In the data rows, the value 500 means zero.
Here are some points, each followed by its number:
[576, 453, 392, 425, 538, 499, 514, 580, 392, 673, 549, 572, 490, 483, 540, 518, 566, 540, 593, 556, 449, 599, 617,
 450] 0
[411, 523, 602, 508, 475, 453, 489, 405, 511, 383, 465, 492, 507, 460, 436, 509, 527, 437, 354, 528, 527, 442, 358,
 583] 1
[491, 570, 552, 545, 541, 303, 478, 536, 520, 531, 509, 403, 480, 393, 562, 517, 401, 519, 496, 583, 461, 528, 620,
 543] 2
[474, 575, 541, 580, 440, 441, 682, 550, 477, 451, 529, 470, 431, 410, 554, 529, 354, 418, 532, 251, 533, 397, 593,
 539] 3
[463, 475, 495, 534, 488, 530, 518, 503, 527, 489, 410, 441, 505, 515, 511, 543, 422, 490, 558, 436, 441, 478, 491,
 485] 4
[467, 441, 484, 471, 469, 557, 493, 456, 528, 472, 443, 487, 536, 575, 455, 497, 524, 513, 467, 512, 484, 494, 393,
 492] 5
[569, 429, 407, 394, 473, 324, 559, 524, 325, 716, 507, 529, 418, 359, 609, 503, 592, 525, 477, 651, 391, 683, 550,
 467] 6
[538, 443, 440, 459, 478, 428, 523, 498, 388, 594, 490, 537, 454, 427, 530, 490, 577, 503, 449, 555, 452, 574, 421,
 498] 7
[590, 578, 449, 492, 548, 278, 565, 599, 413, 664, 585, 447, 433, 334, 631, 501, 477, 572, 550, 602, 467, 629, 775,
 479] 8
[438, 479, 590, 491, 467, 551, 538, 420, 432, 401, 452, 585, 489, 424, 457, 475, 549, 370, 369, 444, 466, 437, 280,
 606] 9
[449, 552, 548, 598, 426, 509, 624, 526, 546, 388, 512, 488, 448, 452, 506, 519, 355, 443, 472, 231, 608, 393, 518,
 551] 10
[518, 413, 461, 440, 501, 523, 411, 448, 501, 499, 466, 517, 532, 540, 445, 443, 627, 522, 393, 638, 495, 579, 318,
 484] 11
[452, 505, 527, 464, 481, 430, 543, 360, 448, 493, 486, 480, 517, 438, 490, 513, 567, 460, 449, 614, 440, 511, 467,
 498] 12
[534, 539, 481, 490, 529, 518, 472, 483, 537, 503, 595, 529, 517, 569, 484, 477, 520, 524, 532, 544, 591, 488, 576,
 482] 13
[539, 525, 505, 513, 529, 460, 572, 571, 433, 567, 559, 529, 445, 405, 539, 506, 457, 469, 592, 420, 474, 503, 618,
 495] 14
[462, 488, 415, 532, 345, 422, 793, 533, 375, 492, 483, 496, 349, 384, 569, 514, 439, 385, 472, 284, 460, 527, 533,
 494] 15
[531, 554, 494, 501, 410, 307, 731, 506, 324, 551, 529, 521, 369, 241, 620, 506, 473, 397, 443, 392, 444, 549, 587,
 542] 16
[570, 569, 471, 511, 422, 272, 711, 582, 357, 570, 585, 510, 345, 266, 662, 472, 461, 469, 408, 391, 539, 626, 667,
 549] 17
[460, 501, 611, 473, 495, 404, 366, 452, 533, 399, 445, 519, 499, 395, 410, 468, 554, 483, 254, 573, 572, 554, 225,
 650] 18
[478, 540, 524, 600, 465, 617, 544, 547, 606, 347, 529, 500, 506, 581, 491, 504, 379, 484, 532, 233, 651, 374, 526,
 492] 19
[477, 585, 598, 514, 511, 418, 501, 463, 461, 425, 567, 556, 482, 384, 483, 485, 510, 409, 420, 503, 571, 449, 458,
 608] 20
[434, 476, 482, 534, 400, 578, 592, 443, 571, 376, 435, 450, 512, 584, 484, 498, 457, 484, 463, 373, 564, 437, 454,
 493] 21
[454, 449, 487, 484, 477, 659, 476, 454, 523, 463, 431, 500, 562, 630, 453, 506, 551, 495, 532, 468, 464, 418, 377,
 477] 22
[730, 519, 303, 473, 437, 406, 624, 798, 338, 734, 727, 587, 327, 414, 689, 501, 517, 616, 568, 387, 579, 692, 875,
 418] 23
[408, 552, 614, 479, 441, 405, 571, 327, 469, 371, 483, 503, 515, 417, 462, 502, 557, 382, 312, 552, 526, 433, 327,
 605] 24
[388, 492, 519, 551, 491, 721, 524, 393, 634, 344, 422, 437, 609, 706, 421, 499, 480, 490, 594, 400, 507, 316, 447,
 424] 25
[476, 421, 429, 465, 527, 756, 355, 359, 687, 438, 423, 445, 679, 830, 392, 492, 619, 638, 590, 669, 534, 494, 467,
 347] 26
[500, 575, 550, 519, 483, 405, 607, 499, 422, 459, 536, 549, 452, 333, 542, 501, 462, 405, 483, 405, 491, 480, 540,
 570] 27
[564, 450, 363, 413, 532, 503, 493, 546, 402, 663, 539, 567, 495, 506, 525, 519, 572, 554, 568, 583, 446, 621, 558,
 450] 28
[576, 414, 363, 406, 546, 411, 444, 508, 434, 733, 464, 447, 518, 475, 546, 527, 593, 648, 607, 794, 325, 682, 643,
 365] 29
[533, 497, 503, 485, 526, 456, 545, 543, 413, 565, 495, 546, 446, 369, 524, 499, 476, 455, 514, 468, 428, 535, 492,
 548] 30
[559, 456, 458, 452, 485, 632, 553, 528, 408, 493, 532, 642, 461, 530, 482, 431, 585, 461, 493, 362, 534, 507, 396,
 505] 31
[470, 436, 572, 487, 539, 539, 384, 448, 497, 466, 438, 526, 520, 493, 418, 467, 549, 471, 392, 543, 436, 491, 243,
 562] 32
[486, 499, 466, 580, 490, 598, 462, 541, 644, 435, 469, 443, 499, 619, 484, 513, 377, 575, 563, 363, 593, 454, 616,
 448] 33
[406, 602, 750, 606, 606, 475, 409, 506, 520, 398, 469, 492, 510, 346, 425, 513, 404, 368, 437, 405, 440, 321, 365,
 680] 34
[518, 504, 432, 476, 512, 497, 516, 483, 531, 559, 506, 467, 524, 560, 539, 513, 492, 562, 571, 555, 502, 535, 634,
 414] 35
[489, 468, 593, 450, 536, 528, 327, 455, 487, 461, 461, 582, 540, 502, 394, 458, 613, 482, 337, 592, 494, 507, 192,
 587] 36
[650, 474, 471, 503, 530, 213, 440, 749, 391, 721, 583, 518, 330, 241, 625, 483, 429, 586, 400, 561, 450, 749, 612,
 568] 37
[406, 493, 528, 537, 555, 668, 402, 339, 714, 388, 387, 356, 683, 741, 429, 527, 483, 573, 638, 667, 480, 407, 542,
 381] 38
[512, 480, 479, 474, 464, 415, 553, 484, 401, 532, 495, 538, 443, 391, 529, 505, 537, 442, 425, 506, 472, 553, 435,
 537] 39
[473, 551, 669, 507, 485, 502, 490, 489, 412, 372, 526, 650, 447, 342, 434, 448, 571, 299, 275, 342, 553, 423, 193,
 713] 40
[440, 521, 631, 596, 479, 376, 551, 537, 519, 431, 444, 464, 400, 317, 526, 513, 333, 412, 403, 354, 474, 448, 454,
 607] 41
[540, 603, 566, 491, 485, 270, 656, 487, 324, 556, 574, 542, 417, 242, 626, 476, 525, 378, 428, 501, 463, 520, 605,
 581] 42
[625, 467, 371, 396, 537, 423, 440, 577, 368, 690, 574, 586, 479, 490, 559, 498, 626, 566, 510, 664, 519, 659, 576,
 474] 43
[428, 523, 561, 552, 534, 593, 406, 415, 705, 362, 476, 401, 611, 667, 430, 512, 455, 575, 480, 555, 625, 422, 511,
 474] 44
[471, 604, 560, 600, 516, 416, 521, 495, 582, 456, 501, 397, 509, 474, 542, 530, 337, 514, 524, 440, 545, 463, 653,
 503] 45
[456, 610, 566, 592, 468, 484, 614, 511, 542, 386, 538, 444, 499, 460, 535, 536, 344, 414, 560, 327, 581, 380, 641,
 536] 46
[508, 448, 394, 500, 311, 393, 808, 588, 298, 511, 504, 569, 293, 317, 597, 502, 468, 370, 371, 196, 514, 577, 454,
 570] 47
[566, 413, 335, 401, 499, 669, 497, 528, 515, 599, 531, 549, 551, 686, 493, 511, 574, 615, 642, 531, 509, 556, 567,
 364] 48
[504, 524, 579, 524, 518, 473, 452, 516, 510, 436, 513, 542, 483, 439, 462, 479, 519, 442, 406, 483, 553, 474, 374,
 599] 49
[498, 564, 593, 516, 460, 441, 577, 449, 399, 411, 546, 607, 463, 360, 501, 466, 530, 338, 390, 416, 562, 446, 422,
 619] 50
[617, 506, 454, 420, 535, 347, 362, 600, 420, 627, 588, 588, 463, 392, 532, 475, 612, 585, 380, 651, 550, 667, 508,
 541] 51
[523, 400, 441, 454, 448, 598, 451, 506, 578, 461, 487, 493, 496, 626, 445, 442, 542, 588, 409, 499, 597, 553, 370,
 475] 52
[567, 426, 366, 416, 539, 480, 546, 552, 375, 737, 514, 541, 465, 476, 563, 528, 556, 553, 637, 583, 366, 646, 653,
 401] 53
[523, 590, 563, 573, 550, 440, 552, 636, 473, 554, 608, 504, 441, 390, 562, 512, 366, 459, 627, 372, 468, 443, 665,
 533] 54
[449, 465, 503, 536, 541, 637, 402, 503, 620, 464, 414, 449, 558, 633, 438, 529, 459, 568, 580, 471, 469, 459, 492,
 458] 55
[423, 497, 608, 473, 414, 573, 591, 375, 451, 318, 479, 589, 491, 459, 422, 469, 566, 337, 318, 392, 553, 422, 225,
 614] 56
[558, 446, 377, 390, 543, 589, 410, 398, 564, 605, 489, 452, 635, 686, 499, 519, 654, 659, 639, 827, 452, 618, 621,
 315] 57
[316, 531, 694, 611, 516, 736, 433, 321, 702, 221, 389, 458, 626, 658, 323, 504, 436, 417, 445, 374, 534, 245, 222,
 543] 58
[726, 517, 297, 462, 451, 404, 591, 755, 358, 744, 713, 566, 360, 452, 688, 500, 529, 636, 593, 449, 590, 699, 875,
 399] 59
[451, 541, 574, 438, 466, 618, 535, 371, 439, 360, 562, 618, 568, 526, 395, 459, 678, 370, 387, 492, 583, 378, 313,
 575] 60
[554, 422, 345, 423, 523, 510, 536, 525, 437, 670, 500, 498, 487, 554, 542, 518, 540, 582, 607, 582, 412, 618, 623,
 398] 61
[365, 596, 710, 653, 543, 463, 543, 527, 462, 390, 466, 520, 431, 322, 467, 512, 323, 326, 428, 209, 427, 273, 367,
 666] 62
[442, 521, 532, 582, 481, 526, 570, 506, 530, 424, 412, 443, 485, 472, 520, 532, 369, 435, 556, 350, 463, 411, 510,
 508] 63
[490, 425, 391, 449, 555, 696, 413, 454, 588, 583, 441, 454, 630, 727, 477, 532, 548, 628, 701, 666, 393, 515, 599,
 328] 64
[401, 485, 556, 479, 460, 694, 442, 314, 635, 305, 418, 464, 654, 728, 387, 511, 585, 490, 467, 572, 545, 364, 345,
 479] 65
[493, 499, 443, 492, 552, 591, 414, 506, 582, 554, 507, 470, 596, 662, 486, 542, 500, 585, 662, 581, 470, 479, 623,
 393] 66
[386, 587, 582, 493, 510, 632, 574, 285, 522, 353, 503, 470, 668, 599, 450, 532, 545, 390, 616, 545, 463, 280, 481,
 470] 67
[420, 505, 578, 509, 517, 516, 411, 425, 566, 421, 467, 490, 535, 532, 436, 503, 552, 484, 418, 585, 504, 437, 371,
 537] 68
[387, 468, 607, 556, 453, 560, 445, 407, 604, 322, 395, 438, 540, 574, 405, 494, 488, 470, 349, 465, 557, 395, 255,
 563] 69
[587, 541, 467, 544, 524, 341, 530, 640, 474, 650, 530, 426, 430, 409, 634, 500, 410, 595, 592, 537, 452, 599, 756,
 463] 70
[453, 433, 519, 505, 513, 617, 330, 388, 684, 417, 374, 424, 636, 715, 422, 521, 555, 579, 453, 691, 524, 505, 383,
 439] 71
[567, 443, 396, 496, 423, 478, 613, 569, 470, 553, 498, 514, 417, 475, 545, 493, 459, 520, 513, 393, 509, 574, 558,
 474] 72
[638, 495, 422, 398, 455, 340, 372, 632, 384, 649, 627, 622, 442, 418, 553, 450, 660, 582, 342, 659, 586, 688, 497,
 547] 73
[522, 535, 442, 517, 533, 535, 419, 498, 636, 525, 512, 404, 582, 638, 534, 539, 457, 637, 625, 598, 565, 490, 677,
 382] 74
[601, 560, 470, 461, 466, 303, 664, 591, 313, 639, 602, 564, 376, 278, 648, 483, 515, 454, 470, 455, 473, 591, 634,
 548] 75
[710, 368, 274, 337, 483, 371, 332, 709, 409, 780, 555, 562, 440, 485, 580, 480, 652, 707, 468, 759, 484, 859, 545,
 449] 76
[504, 424, 418, 470, 390, 561, 591, 490, 489, 436, 453, 528, 453, 522, 463, 448, 508, 482, 418, 381, 560, 555, 365,
 511] 77
[531, 414, 456, 466, 616, 651, 283, 561, 538, 603, 466, 526, 589, 639, 413, 499, 554, 581, 614, 618, 402, 504, 435,
 462] 78
[527, 503, 470, 443, 535, 523, 446, 445, 509, 501, 551, 542, 543, 569, 453, 495, 610, 536, 469, 633, 566, 538, 479,
 481] 79
Which point above is nearest to each new point? Its number follows each.
[447, 514, 596, 563, 547, 449, 434, 509, 562, 497, 452, 432, 509, 483, 491, 535, 439, 518, 493, 536, 433, 449, 494,
 503] 4
[468, 618, 579, 563, 510, 449, 570, 488, 510, 395, 573, 517, 503, 448, 522, 507, 430, 411, 549, 424, 562, 398, 600,
 548] 46
[518, 505, 528, 522, 589, 387, 333, 571, 548, 619, 480, 421, 519, 480, 531, 547, 453, 588, 564, 657, 397, 533, 572,
 490] 2
[551, 519, 427, 481, 517, 444, 529, 503, 514, 570, 534, 469, 486, 510, 549, 497, 497, 552, 547, 536, 544, 562, 632,
 440] 35
[570, 531, 482, 467, 430, 357, 560, 549, 363, 531, 579, 604, 407, 349, 574, 459, 584, 449, 367, 461, 572, 549, 462,
 582] 39
[558, 497, 419, 446, 517, 453, 502, 491, 495, 584, 535, 483, 505, 518, 537, 520, 531, 576, 558, 627, 523, 596, 626,
 409] 35
[473, 451, 500, 486, 483, 586, 467, 480, 540, 452, 451, 482, 542, 593, 462, 510, 525, 520, 492, 529, 500, 471, 421,
 492] 5
[559, 595, 420, 443, 478, 407, 668, 482, 382, 569, 631, 536, 497, 447, 587, 465, 555, 448, 599, 511, 532, 523, 736,
 450] 14
[505, 505, 562, 511, 498, 495, 440, 506, 501, 427, 500, 535, 471, 442, 448, 469, 525, 474, 385, 453, 566, 489, 364,
 603] 49
[468, 618, 576, 590, 458, 434, 688, 524, 466, 424, 577, 493, 449, 390, 563, 523, 353, 379, 539, 286, 528, 374, 618,
 557] 3
[520, 443, 480, 452, 540, 544, 398, 446, 542, 531, 482, 502, 564, 595, 457, 494, 587, 565, 504, 666, 488, 552, 454,
 434] 79
[490, 400, 484, 453, 618, 698, 249, 514, 615, 544, 430, 503, 629, 713, 382, 497, 574, 592, 592, 664, 390, 488, 371,
 408] 78
[508, 497, 468, 582, 535, 598, 397, 545, 673, 443, 484, 438, 533, 640, 470, 506, 373, 611, 559, 423, 609, 482, 610,
 446] 33
[376, 484, 565, 520, 517, 724, 383, 330, 672, 310, 417, 450, 677, 736, 356, 514, 563, 508, 507, 566, 543, 340, 344,
 465] 65
[512, 517, 436, 493, 423, 552, 611, 512, 504, 482, 548, 519, 481, 532, 506, 481, 472, 508, 545, 375, 565, 485, 567,
 479] 72
[552, 404, 382, 407, 571, 470, 439, 452, 461, 697, 441, 453, 547, 528, 531, 515, 616, 615, 616, 777, 322, 651, 601,
 345] 29
[509, 589, 469, 535, 540, 513, 463, 541, 584, 515, 541, 426, 550, 586, 539, 518, 408, 571, 661, 514, 538, 464, 750,
 416] 74
[534, 475, 519, 489, 629, 529, 297, 608, 541, 598, 510, 515, 537, 533, 466, 507, 503, 583, 553, 604, 467, 518, 488,
 495] 78
[545, 493, 478, 487, 368, 298, 747, 499, 307, 547, 517, 531, 347, 259, 635, 492, 514, 408, 378, 406, 474, 581, 510,
 552] 16
[500, 516, 540, 544, 493, 433, 609, 523, 410, 501, 493, 536, 412, 333, 531, 507, 443, 389, 492, 370, 439, 467, 489,
 574] 27
[546, 365, 389, 478, 607, 681, 222, 534, 695, 614, 389, 380, 650, 795, 431, 480, 554, 738, 716, 768, 361, 584, 526,
 299] 64
[312, 517, 699, 624, 525, 745, 461, 306, 700, 203, 368, 453, 628, 650, 316, 521, 440, 387, 468, 357, 511, 210, 243,
 533] 58
[443, 548, 652, 514, 521, 457, 345, 438, 607, 329, 477, 504, 537, 439, 375, 457, 514, 467, 265, 541, 633, 464, 240,
 629] 18
[356, 653, 682, 598, 401, 547, 668, 327, 545, 167, 520, 514, 514, 448, 428, 476, 438, 285, 349, 258, 658, 254, 363,
 620] 56
[563, 424, 388, 395, 557, 457, 444, 465, 445, 715, 468, 461, 528, 512, 558, 517, 632, 609, 629, 796, 341, 649, 623,
 351] 29
[389, 521, 616, 574, 659, 728, 263, 441, 731, 384, 437, 413, 697, 726, 315, 541, 465, 545, 619, 600, 449, 354, 453,
 453] 38
[506, 556, 637, 587, 428, 427, 505, 590, 541, 303, 555, 560, 371, 368, 472, 451, 423, 410, 238, 220, 713, 455, 297,
 702] 40
[531, 607, 576, 495, 495, 263, 622, 474, 344, 546, 581, 529, 425, 239, 607, 467, 510, 388, 435, 517, 471, 503, 579,
 594] 42
[460, 492, 548, 484, 546, 508, 405, 437, 539, 470, 468, 470, 550, 548, 455, 507, 553, 513, 458, 657, 468, 496, 429,
 503] 68
[537, 513, 436, 490, 484, 502, 656, 523, 411, 559, 533, 528, 462, 465, 554, 508, 479, 458, 630, 396, 455, 487, 618,
 449] 14
[440, 495, 508, 519, 505, 568, 505, 483, 553, 481, 422, 458, 537, 573, 496, 540, 449, 498, 587, 479, 448, 436, 516,
 464] 4
[376, 532, 659, 581, 458, 701, 457, 355, 634, 235, 460, 514, 583, 629, 384, 480, 496, 398, 401, 355, 616, 265, 256,
 572] 58
[477, 430, 521, 474, 611, 685, 266, 499, 609, 508, 441, 513, 631, 676, 367, 501, 560, 542, 579, 633, 409, 444, 381,
 464] 78
[461, 521, 540, 550, 516, 395, 453, 529, 531, 513, 447, 427, 480, 434, 531, 529, 417, 508, 464, 516, 473, 506, 506,
 534] 2
[452, 444, 530, 493, 489, 679, 406, 448, 600, 414, 455, 497, 596, 666, 391, 508, 536, 516, 491, 520, 515, 412, 337,
 495] 22
[559, 486, 440, 497, 435, 490, 566, 579, 481, 520, 531, 540, 435, 461, 522, 484, 459, 532, 483, 389, 572, 564, 538,
 501] 72
[465, 598, 652, 613, 532, 410, 468, 547, 580, 376, 519, 469, 439, 382, 496, 503, 370, 455, 377, 386, 612, 427, 463,
 636] 41
[526, 487, 444, 426, 492, 473, 498, 438, 484, 525, 529, 509, 509, 520, 503, 498, 598, 526, 469, 631, 534, 589, 485,
 467] 79
[673, 469, 409, 464, 473, 258, 572, 750, 274, 765, 598, 578, 283, 239, 668, 480, 479, 548, 419, 446, 440, 749, 616,
 555] 37
[388, 482, 558, 589, 580, 643, 442, 411, 684, 433, 364, 356, 595, 614, 426, 553, 343, 530, 670, 475, 394, 400, 521,
 442] 55
[474, 530, 470, 520, 422, 552, 633, 465, 531, 413, 506, 487, 505, 549, 501, 490, 468, 455, 528, 382, 569, 446, 537,
 486] 21
[617, 454, 361, 366, 503, 420, 436, 586, 359, 696, 610, 613, 474, 498, 568, 477, 651, 570, 497, 686, 518, 668, 561,
 469] 43
[433, 536, 601, 573, 625, 483, 325, 484, 642, 495, 439, 382, 569, 550, 454, 531, 422, 576, 554, 616, 413, 422, 522,
 483] 55
[631, 380, 211, 384, 393, 515, 624, 583, 433, 662, 545, 527, 432, 611, 591, 478, 605, 636, 571, 527, 532, 713, 671,
 315] 61
[450, 454, 464, 529, 551, 597, 404, 502, 610, 518, 417, 427, 557, 643, 477, 537, 428, 585, 625, 507, 419, 484, 536,
 425] 55
[384, 551, 647, 590, 458, 493, 539, 394, 556, 293, 439, 448, 512, 449, 448, 510, 435, 387, 432, 406, 495, 348, 404,
 557] 1
[544, 433, 357, 463, 501, 406, 607, 571, 343, 754, 459, 444, 421, 446, 632, 530, 510, 570, 679, 578, 291, 641, 735,
 372] 53
[454, 451, 510, 517, 564, 609, 383, 501, 587, 508, 403, 433, 554, 620, 447, 529, 465, 572, 616, 550, 395, 480, 486,
 441] 55
[627, 478, 360, 379, 558, 405, 484, 567, 363, 730, 595, 562, 485, 469, 581, 504, 632, 595, 575, 696, 463, 672, 657,
 430] 43
[531, 591, 600, 503, 458, 386, 530, 532, 417, 423, 595, 631, 427, 319, 511, 457, 561, 408, 284, 407, 638, 482, 405,
 661] 50
[516, 575, 504, 490, 404, 334, 800, 518, 245, 529, 595, 583, 363, 238, 622, 490, 514, 315, 460, 282, 460, 472, 559,
 589] 16
[480, 578, 600, 528, 535, 489, 305, 447, 703, 407, 503, 412, 618, 596, 441, 527, 511, 615, 409, 700, 649, 492, 520,
 556] 44
[566, 427, 336, 395, 473, 655, 526, 517, 500, 587, 578, 581, 552, 672, 497, 491, 581, 588, 619, 505, 528, 518, 570,
 377] 48
[410, 537, 570, 449, 525, 642, 577, 326, 404, 437, 484, 539, 624, 525, 454, 515, 631, 360, 639, 537, 354, 347, 399,
 450] 67
[413, 542, 634, 655, 676, 545, 333, 498, 724, 471, 412, 347, 579, 527, 433, 548, 262, 585, 674, 512, 372, 387, 583,
 460] 55
[335, 536, 691, 593, 530, 563, 458, 333, 604, 316, 387, 406, 572, 521, 403, 528, 468, 409, 425, 511, 434, 321, 314,
 568] 69
[510, 534, 622, 490, 448, 480, 527, 476, 389, 412, 542, 643, 431, 369, 454, 444, 582, 332, 283, 364, 576, 461, 281,
 679] 40
[434, 554, 648, 626, 498, 387, 506, 498, 537, 407, 443, 443, 432, 367, 495, 518, 367, 429, 396, 399, 508, 437, 440,
 601] 41
[455, 512, 437, 478, 476, 444, 632, 424, 426, 538, 466, 462, 507, 509, 558, 513, 500, 479, 564, 549, 430, 528, 622,
 435] 35
[416, 517, 542, 566, 416, 558, 607, 426, 554, 329, 450, 459, 494, 522, 482, 490, 437, 417, 443, 325, 573, 395, 407,
 540] 21
[398, 566, 656, 628, 645, 524, 342, 426, 768, 395, 432, 319, 598, 576, 401, 535, 303, 581, 563, 522, 491, 380, 575,
 496] 44
[550, 504, 477, 451, 412, 330, 608, 502, 324, 549, 505, 564, 414, 327, 585, 474, 572, 426, 338, 498, 507, 563, 424,
 595] 39
[557, 432, 459, 531, 542, 420, 453, 679, 482, 693, 481, 453, 398, 439, 597, 516, 405, 593, 595, 501, 373, 614, 606,
 470] 70
[571, 567, 519, 581, 527, 295, 454, 665, 560, 622, 548, 399, 415, 391, 625, 519, 348, 612, 526, 527, 500, 577, 740,
 519] 70
[378, 500, 533, 460, 514, 690, 543, 280, 525, 431, 393, 448, 673, 668, 440, 561, 572, 417, 657, 618, 358, 350, 455,
 398] 67
[535, 489, 461, 451, 476, 550, 475, 434, 554, 463, 539, 497, 550, 597, 466, 487, 578, 562, 466, 642, 609, 559, 503,
 458] 79
[426, 479, 570, 533, 505, 546, 406, 454, 602, 399, 431, 445, 568, 595, 452, 514, 501, 517, 428, 585, 526, 433, 411,
 496] 68
[436, 513, 509, 529, 525, 534, 516, 467, 549, 518, 427, 422, 550, 530, 518, 554, 406, 484, 652, 513, 385, 446, 605,
 456] 4
[415, 557, 567, 450, 490, 661, 540, 324, 534, 316, 548, 550, 630, 609, 379, 480, 646, 397, 488, 496, 577, 338, 384,
 513] 60
[412, 560, 585, 538, 510, 632, 480, 400, 603, 340, 483, 465, 598, 628, 414, 501, 505, 451, 500, 451, 548, 323, 428,
 524] 25
[515, 506, 417, 472, 455, 455, 618, 460, 464, 499, 511, 489, 459, 492, 550, 481, 512, 503, 515, 477, 541, 546, 563,
 466] 72
[479, 475, 564, 564, 471, 450, 501, 528, 527, 443, 428, 475, 434, 424, 488, 489, 431, 463, 383, 426, 534, 491, 394,
 559] 49
[501, 385, 340, 442, 533, 700, 442, 441, 580, 604, 425, 437, 623, 749, 488, 519, 561, 640, 709, 643, 380, 547, 613,
 293] 64
[574, 401, 383, 397, 522, 498, 417, 547, 442, 632, 509, 541, 483, 533, 490, 490, 575, 573, 505, 646, 450, 645, 460,
 436] 28
[492, 458, 448, 506, 326, 374, 809, 558, 274, 498, 526, 579, 276, 276, 587, 498, 462, 327, 362, 188, 505, 552, 410,
 596] 47
[601, 491, 499, 515, 502, 239, 503, 672, 378, 642, 570, 537, 326, 244, 600, 483, 455, 524, 366, 504, 477, 691, 561,
 573] 37
[508, 467, 455, 476, 569, 565, 379, 501, 573, 578, 481, 459, 580, 650, 482, 537, 525, 602, 626, 635, 443, 497, 566,
 390] 66
[518, 431, 383, 464, 428, 431, 661, 494, 409, 570, 461, 485, 400, 421, 554, 495, 493, 485, 510, 439, 443, 601, 545,
 455] 72
[538, 482, 516, 512, 507, 384, 560, 585, 364, 582, 500, 552, 408, 302, 520, 514, 453, 439, 486, 429, 406, 547, 480,
 578] 30
[466, 582, 548, 525, 472, 501, 572, 438, 515, 390, 554, 511, 501, 478, 486, 482, 472, 438, 477, 415, 595, 396, 511,
 570] 20
[535, 551, 565, 518, 448, 452, 543, 556, 436, 423, 583, 623, 412, 365, 518, 465, 523, 419, 337, 352, 626, 490, 408,
 640] 50
[432, 553, 587, 451, 472, 617, 552, 345, 473, 335, 541, 582, 582, 538, 406, 469, 630, 382, 445, 479, 577, 363, 353,
 555] 60
[420, 511, 577, 581, 527, 596, 411, 414, 722, 347, 443, 379, 598, 658, 428, 501, 417, 558, 469, 478, 608, 415, 500,
 485] 44
[593, 488, 450, 477, 493, 313, 625, 611, 328, 692, 529, 511, 355, 284, 643, 500, 483, 507, 496, 491, 411, 679, 650,
 494] 75
[480, 437, 406, 463, 405, 646, 499, 453, 597, 431, 445, 479, 549, 678, 454, 473, 560, 569, 455, 484, 604, 510, 406,
 441] 52
[393, 626, 720, 662, 579, 535, 463, 430, 641, 286, 477, 428, 558, 472, 414, 513, 374, 394, 478, 369, 536, 289, 465,
 599] 34
[375, 590, 581, 498, 513, 615, 573, 307, 515, 368, 481, 454, 657, 603, 466, 536, 520, 369, 646, 542, 441, 290, 504,
 446] 67
[548, 491, 436, 497, 438, 496, 556, 542, 510, 492, 524, 545, 435, 476, 515, 471, 456, 532, 453, 396, 637, 547, 527,
 525] 72
[430, 416, 472, 523, 568, 655, 393, 375, 686, 494, 309, 321, 632, 718, 445, 532, 423, 624, 664, 656, 359, 484, 523,
 364] 38
[425, 501, 515, 539, 476, 548, 556, 442, 526, 452, 417, 455, 540, 527, 503, 544, 466, 442, 559, 450, 419, 422, 485,
 487] 4
[381, 507, 655, 546, 508, 519, 384, 374, 613, 333, 405, 444, 549, 513, 407, 500, 485, 463, 338, 532, 548, 383, 273,
 589] 69
[466, 572, 550, 523, 483, 457, 530, 467, 522, 388, 533, 494, 501, 469, 479, 494, 466, 432, 458, 453, 593, 430, 512,
 559] 20
[564, 458, 419, 413, 567, 560, 389, 507, 467, 604, 553, 560, 544, 587, 469, 470, 632, 568, 528, 649, 511, 563, 503,
 447] 79
[524, 452, 466, 448, 545, 581, 409, 455, 530, 510, 521, 529, 573, 609, 440, 467, 634, 551, 478, 650, 538, 540, 431,
 464] 79
[456, 503, 512, 546, 511, 485, 552, 472, 512, 522, 425, 426, 520, 486, 535, 544, 391, 483, 614, 482, 411, 475, 606,
 473] 4
[466, 426, 468, 551, 538, 669, 416, 538, 609, 484, 409, 450, 546, 653, 460, 515, 433, 580, 614, 443, 455, 476, 508,
 420] 55
[460, 578, 590, 554, 518, 418, 508, 466, 553, 433, 508, 435, 505, 474, 531, 514, 414, 479, 492, 478, 523, 442, 587,
 530] 45
[592, 451, 418, 426, 492, 311, 492, 617, 360, 688, 546, 549, 399, 348, 576, 490, 531, 533, 423, 601, 468, 698, 526,
 512] 6
[505, 537, 488, 493, 518, 512, 493, 478, 536, 503, 573, 490, 531, 567, 500, 486, 499, 538, 531, 540, 572, 472, 605,
 470] 13
[391, 594, 639, 540, 446, 565, 499, 358, 619, 244, 510, 470, 591, 575, 409, 476, 508, 426, 368, 456, 654, 335, 380,
 594] 69
[590, 605, 507, 510, 585, 249, 509, 609, 429, 631, 634, 444, 451, 315, 603, 492, 456, 547, 535, 626, 473, 600, 745,
 515] 8
[414, 573, 663, 600, 459, 404, 584, 473, 484, 332, 466, 501, 418, 317, 483, 476, 406, 364, 336, 356, 542, 413, 342,
 651] 41
[586, 445, 429, 445, 497, 311, 495, 604, 376, 651, 534, 531, 389, 321, 578, 498, 506, 530, 409, 570, 455, 692, 513,
 525] 6
[423, 503, 528, 471, 450, 495, 544, 311, 515, 427, 456, 466, 548, 528, 485, 533, 577, 465, 450, 646, 484, 492, 451,
 460] 12
[532, 440, 479, 460, 418, 378, 579, 503, 367, 530, 466, 548, 390, 336, 538, 478, 547, 443, 333, 460, 484, 598, 332,
 563] 39
[556, 457, 479, 546, 538, 359, 458, 664, 450, 691, 471, 469, 406, 379, 599, 533, 416, 564, 567, 534, 343, 606, 577,
 488] 70
[571, 379, 308, 476, 396, 480, 648, 621, 397, 602, 486, 538, 359, 477, 575, 473, 473, 532, 530, 349, 449, 652, 523,
 453] 72
[474, 565, 607, 494, 423, 458, 612, 419, 395, 393, 534, 608, 467, 355, 491, 464, 562, 336, 337, 420, 561, 430, 386,
 636] 50
[531, 419, 375, 439, 402, 516, 600, 523, 429, 502, 475, 540, 445, 483, 505, 463, 544, 487, 432, 404, 558, 603, 401,
 506] 77
[478, 421, 489, 460, 487, 574, 456, 467, 533, 471, 447, 496, 537, 592, 449, 494, 547, 532, 456, 539, 520, 500, 366,
 477] 5
